One turn moves every row onto another: examples first, then more rows asked
lesus: | -29 | -16 |   6 |  -3 |  16 |  25 |  29 | -42 |  -9 | -19 |   9 | -52 |
sunez: | -18 |   6 | -12 |   3 |  52 |  30 |  21 |  -8 |  14 |  13 |  30 | -42 |
gazu: | -19 | -10 |  10 |  13 |   8 |  22 |  22 | -50 | -19 | -32 |   9 | -47 |
bet: |  32 | -29 | -22 |  -8 |  14 |   5 |  -4 |  47 |  30 |  17 |  16 | -40 |
miz: |   1 |  22 | -42 |  23 | -17 |  15 |  31 | -16 | -39 | -23 | -19 |  28 |
Zem: |  -2 |  23 |   1 |   0 | -24 | -38 |  -8 |  -8 |  -3 | -30 |  43 |   8 |
tifeb: | -37 |  34 |   5 |  11 |  -4 |   0 | -32 |  34 |   0 | -14 | -49 |   5 |
mur: |  36 | -38 | -43 | -14 |  24 | -30 |  22 |  27 |  25 |  10 | -29 |  -6 |
tiga: |  27 |   1 |   0 |   3 | -49 | -29 |  38 |  -8 |  -1 | -32 | -34 |   4 |
fef: | -19 |  -5 |   7 | -14 |  21 |  -5 | -25 | -58 |  13 | -17 | -32 | -41 |
muzuk: | -28 |  -3 | -44 |   9 |  14 |  50 |   4 | -30 |  -1 |  -6 |   4 |  25 |
dol: |  14 |   6 |   8 | -34 | -17 | -28 |   1 | -22 | -28 |  -4 |  24 | -42 |
Fazo: | -27 |  14 | -29 |  28 | -31 |  18 |  -6 |  20 |   6 |  29 | -45 |  18 |
novo: |   8 |  26 |  11 |  19 | -11 |  36 |  67 |   1 |  -8 |  -9 |  -2 | -19 |
Pofog: |  24 | -31 |  23 | -16 |  42 | -17 |   4 | -33 |  19 | -10 | -47 | -12 |
Nuf: |   5 |  14 |   8 |  55 |  49 |  -9 |  22 |  30 | -14 | -15 | -37 |  -7 |
vetip: | -19 |   3 |  -8 | -12 |  -1 | -24 | -47 |   0 |  39 |   6 |  19 |  15 |
tef: | -43 |  -2 |  26 |  14 |  45 |  32 | -15 |  19 |  20 | -11 | -25 | -14 |
maveg: |   9 | -23 | -42 | -14 | -21 | -31 | -37 |  18 |  15 | -23 | -37 |  13 |
Gotut: |  -4 | -17 | -32 |  -1 |  53 |  -4 | -46 |  12 |  33 |   1 | -18 | -28 |
Rupuv: |  -5 |   1 | -18 | -19 | -12 | -30 | -47 |  20 |  30 |   3 |  16 |  19 |
Rem: |  57 |  16 |  -7 |   7 |   2 | -43 |   3 | -16 |   1 | -23 | -34 |  15 |
nese: |  42 |  26 |  17 |  38 |  39 |   8 |  14 | -15 |  -1 | -36 | -18 |  13 |
buk: |  32 | -30 | -50 |  16 | -34 |   0 |  28 |  12 |  13 |  10 | -37 | -27 |
lam: |  53 |  28 |  -2 |   1 |   4 | -34 | -19 | -15 |   0 | -18 | -39 |  16 |
kuzat: |  14 | -25 | -11 | -24 | -15 |  10 |  54 |  20 |  -9 |   0 | -24 | -49 |
seke: | -37 |  -1 |  17 |  19 |  43 |  17 | -27 |  26 |  31 |   1 | -32 | -26 |
mevu: |  -8 | -33 | -37 |   9 | -12 |  31 | -15 |   0 |   2 |  -4 |  47 |   8 |
varit: |  -9 | -17 | -10 |  22 |  14 |  -6 |  47 |  39 |  25 |  21 |  -6 | -52 |
Kebab: |   6 |  13 | -37 |  31 | -16 |  36 |  40 | -11 | -34 | -22 | -22 |  10 |

gazu turns into lam
dol turns into Pofog
And these:
buk turns into bet
tiga turns into Gotut
seke turns into Kebab
tifeb turns into muzuk

One turn moves every row onto another: examples first, then more rows asked
Rikez: |   3 | -39 | -62 |  44 |  33 | -38 |  -5 | -30 |   7 |  -6 |   4 |   0 | -43 | -32 |  21 |  15 |
fam: |   6 | -51 | -33 |  60 |  -8 | -20 | -28 | -12 |  33 |  14 |  32 |  -1 | -63 | -41 | -10 | -10 |
rela: | -15 |   2 | -44 |  84 |  31 | -56 | -37 |   1 |  22 |  -7 | -24 | -16 |  31 | -20 |  37 |  24 |
vidu: | -11 |  19 |  -5 |  59 |  22 | -18 | -35 | -60 |  22 | -44 | -19 | -41 |  44 | -55 | -63 |  50 |
loto: |  -2 |   1 | -40 |  67 |  15 | -47 | -32 |  14 |  19 |  -5 | -20 | -46 |  42 | -25 |  34 |  13 |
fomi: |  31 | -45 | -54 |  41 | -21 | -27 |  -2 |  -1 |  21 |  -3 |  -3 |  -2 | -32 | -34 |  15 |   9 |
tiko: |  -1 | -20 | -48 |  86 |  40 | -32 | -47 |   4 |  30 |   4 |  -8 | -44 |  31 | -22 |  31 |  26 |
rido: |  18 | -12 | -34 |  84 |  24 | -32 | -32 |  10 |  21 | -16 | -27 | -30 |  38 | -25 |  32 |  38 |
gidam: | -17 | -20 | -29 |  54 |  -2 | -51 | -14 | -26 |  15 |  -4 |  14 |  27 | -65 | -40 |  -1 | -11 |
bezas: | -21 |  -5 | -23 |  93 |  14 |   3 | -45 | -53 |  67 | -16 | -16 |  -9 |  34 | -52 | -72 |  42 |
zepu: |   4 | -38 | -62 |  24 |  24 | -34 |  -5 | -20 |   5 |   1 |  14 | -34 | -33 | -35 |  20 |  -2 |
nunu: |   8 | -37 | -62 |  27 | -14 | -39 |  -6 |  -3 |  18 |   9 |  10 | -23 | -29 | -33 |  17 | -12 |
vado: | -19 | -13 |   2 |  78 |   9 | -15 | -79 | -65 |  29 |   8 |  15 | -18 | -36 | -71 | -50 | -30 |
pil: | -60 |  22 | -32 |  71 |   9 | -47 | -60 | -59 |  51 |  -5 |   0 | -23 |  31 | -45 | -63 |  16 |
forov: |  34 | -26 |  -5 |  27 |  -5 | -18 |   8 | -13 |  -9 | -29 |   6 | -20 | -43 | -52 |  -3 |   4 |
ker: |  -1 | -14 | -47 |  92 |   6 | -42 | -46 |  16 |  41 |   7 | -18 | -20 |  32 | -20 |  31 |  20 |
dosu: |  -9 |   0 | -17 |  62 |  -3 |  10 | -36 | -37 |  57 | -15 | -10 | -57 |  53 | -58 | -72 |  23 |
sidu: | -11 |  20 |  24 |  53 |   8 | -30 | -46 | -70 |  -8 | -31 | -14 | -13 | -22 | -77 | -40 | -20 |
gamut: |  23 | -22 |  21 |  85 |   3 |   9 | -64 | -60 |  21 | -18 |  -4 | -10 | -31 | -75 | -52 |   2 |
los: |  21 | -34 | -51 |  43 |   4 | -37 |   6 | -18 |   7 | -19 | -11 |  14 | -37 | -33 |  21 |  21 |
mobis: |  -6 |  -9 | -20 |  65 |   1 |   1 | -58 | -40 |  53 |  -9 |   6 | -68 |  44 | -53 | -74 |  31 |
dufev: | -25 |  34 | -10 |  54 | -37 | -41 | -37 | -36 |  40 | -28 | -23 | -26 |  51 | -51 | -64 |  18 |
mep: | -16 |  -7 | -24 |  99 |  -6 | -15 | -63 | -48 |  67 | -11 |  -9 |  -2 |  27 | -46 | -72 |  47 |
tus: | -57 |  14 | -36 |  73 |   9 | -22 | -49 | -53 |  66 |   1 |  -4 | -28 |  39 | -50 | -67 |   7 |
vafu: | -13 |  10 |  15 |  70 | -35 | -33 | -60 | -50 |  24 |  -8 | -10 |   8 | -26 | -71 | -46 | -34 |
luku: | -31 |  26 | -13 |  55 |  26 | -13 | -23 | -60 |  33 | -36 | -23 | -38 |  50 | -58 | -63 |  30 |
Kad: | -10 |  -6 | -19 |  19 |  -6 | -51 |   3 | -19 |  -8 | -15 |  13 | -15 | -46 | -47 |   2 | -24 |
vonev: | -35 |  30 | -16 |  65 | -25 | -27 | -28 | -40 |  55 | -23 | -30 |  -9 |  50 | -53 | -65 |  16 |
sala: |  25 | -52 | -20 |  47 |  28 |  -3 | -14 | -25 |   7 |  -9 |  28 | -26 | -57 | -48 |  -8 |  10 |
satut: |  18 |  -3 |  25 |  48 | -12 |  -1 | -52 | -49 |   5 | -18 |  -1 | -50 | -12 | -80 | -49 | -25 |

pil turns into vidu
ker turns into loto
And these:
Rikez turns into los
vado turns into sidu
gidam turns into forov
vonev turns into dosu

